Named turns come first, each shown by rows before and after it. Which turns, in which order, take the first row of each pair that follows to the second? Write the first one first, as in the answered first pair.
Q_313:
[ 0.87 -0.27  1.28  0.34 -0.73 -1.37 -2.12 -1.84] -> [ 1.06  0.35 -0.41 -0.55 -0.24 -1.99 -1.44 -2.14]
[ 0.95 -1.60 -3.04  1.85  0.04 -2.50 -1.71 -3.38] -> [-0.21  0.46 -4.33 -1.76  1.69 -2.48  0.78 -2.32]
[ 0.46 -0.69 -2.92  0.88  0.09  1.51  2.83  1.65] -> [-0.09 -0.75 -1.78  0.73  0.37  2.19  3.07  2.30]
Q_754:
[ 1.98 -0.64 -2.05  1.94 -0.15 -0.76 -0.62 -1.60] -> [ 1.80 -0.16 -2.28 -0.07  1.43  0.18  2.58  0.59]
[-0.94  1.18  3.59 -2.25  0.48 -0.90 -2.08 -2.07] -> [-2.00 -1.82  1.44  2.59 -1.90  3.12 -0.61  0.88]
[-1.50  1.75  0.08 -1.95  0.14  0.60  0.72  0.33] -> [-1.48  0.85 -0.02  0.82 -1.40  0.18 -1.90 -1.15]
[ 0.77  1.47  1.56 -1.03  2.02 -1.19  1.05  0.16] -> [ 0.85 -0.30  0.42  3.19 -0.22 -0.22 -1.03 -0.45]
Q_3:
[-0.80  0.50 -1.51 -1.32  0.50 -1.47 -0.73 -0.19] -> [-0.57  0.58 -1.45 -1.21  0.22 -1.29 -0.85 -0.21]
[-1.70  0.54 -0.67 -0.34 -0.75  1.57  1.13  1.83] -> [-2.09  0.76  0.51 -0.71 -0.76  1.12 -0.03  1.35]
[-1.94  1.79 -0.68 -0.66 -0.73 -0.75 -2.18 -1.62] -> [-0.31  1.84  0.72 -1.96  0.12 -1.73 -1.65 -2.17]
[ 2.57 -2.44 -1.49  2.75 -0.96 -0.50  2.53 -0.96] -> [ 0.24 -1.99 -1.65  4.04 -2.47  0.55  0.28 -1.11]
Q_958:
[ 2.64 -1.68  1.26 -0.65  2.04  1.35  1.99  1.94] -> [ 0.18  0.26 -3.07 -1.46  1.78  1.18  2.21  1.89]
[ 0.93 -0.81 -0.98  0.14  0.72  1.44  3.08  1.84] -> [ 0.21 -0.21 -3.65  0.85 -0.18  0.51  1.53  0.41]
[ 2.38  0.80 -1.90  0.17  0.49 -2.26  0.09 -1.43] -> [ 3.51 -0.30  0.66  0.27  0.73 -1.87  0.44 -0.90]
[-1.93 -0.61  4.32  0.75 -1.71  2.28 -2.81  1.42] -> [-3.69  0.77  2.56 -1.07 -1.00  3.24 -0.94  2.87]
Pairs:
Each pair is 2 to 4 turns apart.
[ 0.82 -1.35 -2.91  4.10 -0.64  2.37  1.26 -1.55] -> [ 1.50 -0.27 -2.10  3.34 -0.49 -0.23 -1.58 -4.21] => Q_754 then Q_754
[-4.10  2.52  1.57 -3.50 -0.45 -1.50 -2.10 -0.57] -> [-4.42 -0.20  1.80  1.33 -2.95  0.66 -3.53  0.00] => Q_313 then Q_754 then Q_754 then Q_754
[ 2.19 -1.54 -2.59  3.19 -0.61 -0.58 -1.59 -1.14] -> [-3.04  2.14 -2.29 -2.07  0.54  1.21  0.49  1.62] => Q_313 then Q_3 then Q_313 then Q_313
[ 2.15 -0.13  0.80 -1.56  1.68 -2.31  0.32 -0.79] -> [ 1.10  0.71 -0.99 -2.06  1.58 -2.20  0.98 -0.83] => Q_958 then Q_958
[-0.25  1.08 -0.42 -3.11  2.04  0.43  2.86  1.74] -> [-3.75  0.41  0.39  0.48 -1.29  2.62 -0.99  1.84] => Q_3 then Q_3 then Q_313
[ 2.86 -2.14  2.86 -1.01  1.10 -1.12  3.06  1.37] -> [ 1.40 -1.39  2.49 -1.98  1.33 -0.12  3.75  2.48] => Q_754 then Q_958
[ 0.82  0.95  5.22 -1.20  1.17 -2.15 -2.09 -0.98] -> [-1.69 -1.24  0.75  4.64 -2.31  1.58 -1.57  1.23] => Q_754 then Q_958 then Q_754 then Q_754
[ 0.51  1.55 -1.19 -3.48  1.91 -0.86  1.85  1.19] -> [ 0.15 -0.23 -4.60  1.94 -1.00 -0.03 -0.18  0.22] => Q_958 then Q_754
[-0.06  0.63 -5.05  0.41  0.27 -0.23  0.00 -1.03] -> [-0.31 -1.34 -3.36  3.22 -1.33  1.77 -0.55  0.11] => Q_958 then Q_754 then Q_3 then Q_958
[ 1.11  0.54 -0.21 -2.38  2.57  0.39  2.57  2.03] -> [-2.48  0.87  2.77 -0.52 -0.43  1.51 -2.82  1.25] => Q_3 then Q_3 then Q_313 then Q_3
[ 0.85  0.73  4.79 -1.82  1.43 -0.29  0.19  0.65] -> [ 1.37 -1.67 -0.13  4.60 -1.69  0.76 -1.14 -0.25] => Q_754 then Q_958 then Q_313 then Q_313
[ 0.79  1.40  2.32 -2.98  2.92 -1.76 -0.49 -1.69] -> [ 1.02  0.19  3.96 -0.86  1.80 -1.01 -2.01 -1.76] => Q_313 then Q_313
[ 1.68  0.90  1.87 -2.77  1.05 -2.19  0.69 -0.32] -> [-0.42  1.12  1.83 -3.21  1.17 -0.53  1.78  1.38] => Q_313 then Q_313 then Q_958
[-2.22 -0.26  3.31 -0.59 -0.51  1.27 -0.06  1.21] -> [-0.02 -1.90  2.71  2.11 -1.33  0.25 -1.72 -0.73] => Q_754 then Q_313 then Q_958 then Q_313
[ 1.23 -0.11  0.28  0.78  2.17  2.80  1.90  0.82] -> [ 2.11 -0.40  1.40  2.28  1.07  1.38 -1.31 -1.45] => Q_754 then Q_958 then Q_754 then Q_3
[ 1.21  1.61  1.58 -2.94  3.17  0.31  1.37  1.16] -> [-1.24  0.47  3.82  0.61  0.19  1.62 -2.86  0.79] => Q_958 then Q_313 then Q_313 then Q_754
[-0.90  1.24 -2.34  1.02 -0.20 -1.95 -1.87 -2.20] -> [-2.72  0.56  2.84  1.04 -0.45  0.67 -1.75  0.31] => Q_313 then Q_313 then Q_313 then Q_313
[-0.40  2.73  0.18 -3.09  1.04 -2.21 -2.94 -1.31] -> [-0.54  1.17  0.38 -2.32  1.54  1.68  2.75  3.41] => Q_3 then Q_313 then Q_754 then Q_754
[-0.07 -2.43  3.78 -1.08  1.26  1.19 -0.91  0.41] -> [ 1.37 -2.79 -3.73  1.05  1.05  0.89  0.93 -0.49] => Q_313 then Q_313 then Q_313 then Q_754
[ 1.95 -3.06 -0.01  3.95  0.04 -0.93 -0.21  0.77] -> [ 3.02 -2.70 -0.32  2.32  0.93 -1.44  1.72  1.19] => Q_313 then Q_958
[ 3.33 -1.23  0.42  1.73 -0.01 -2.34 -2.91 -2.95] -> [ 4.21 -2.40  3.52  0.99  1.22 -0.71  0.01 -0.29] => Q_958 then Q_313
[ 1.49 -0.06 -1.78 -1.18  1.27 -0.60  2.84  0.76] -> [-0.93 -0.62 -1.10 -0.19 -0.10  1.67  2.60  2.25] => Q_313 then Q_3
[-3.57  1.43  4.63 -1.68 -1.04  0.78 -2.36  0.74] -> [-0.78  0.25  0.19  1.94 -2.19 -2.09 -4.77 -3.07] => Q_313 then Q_313
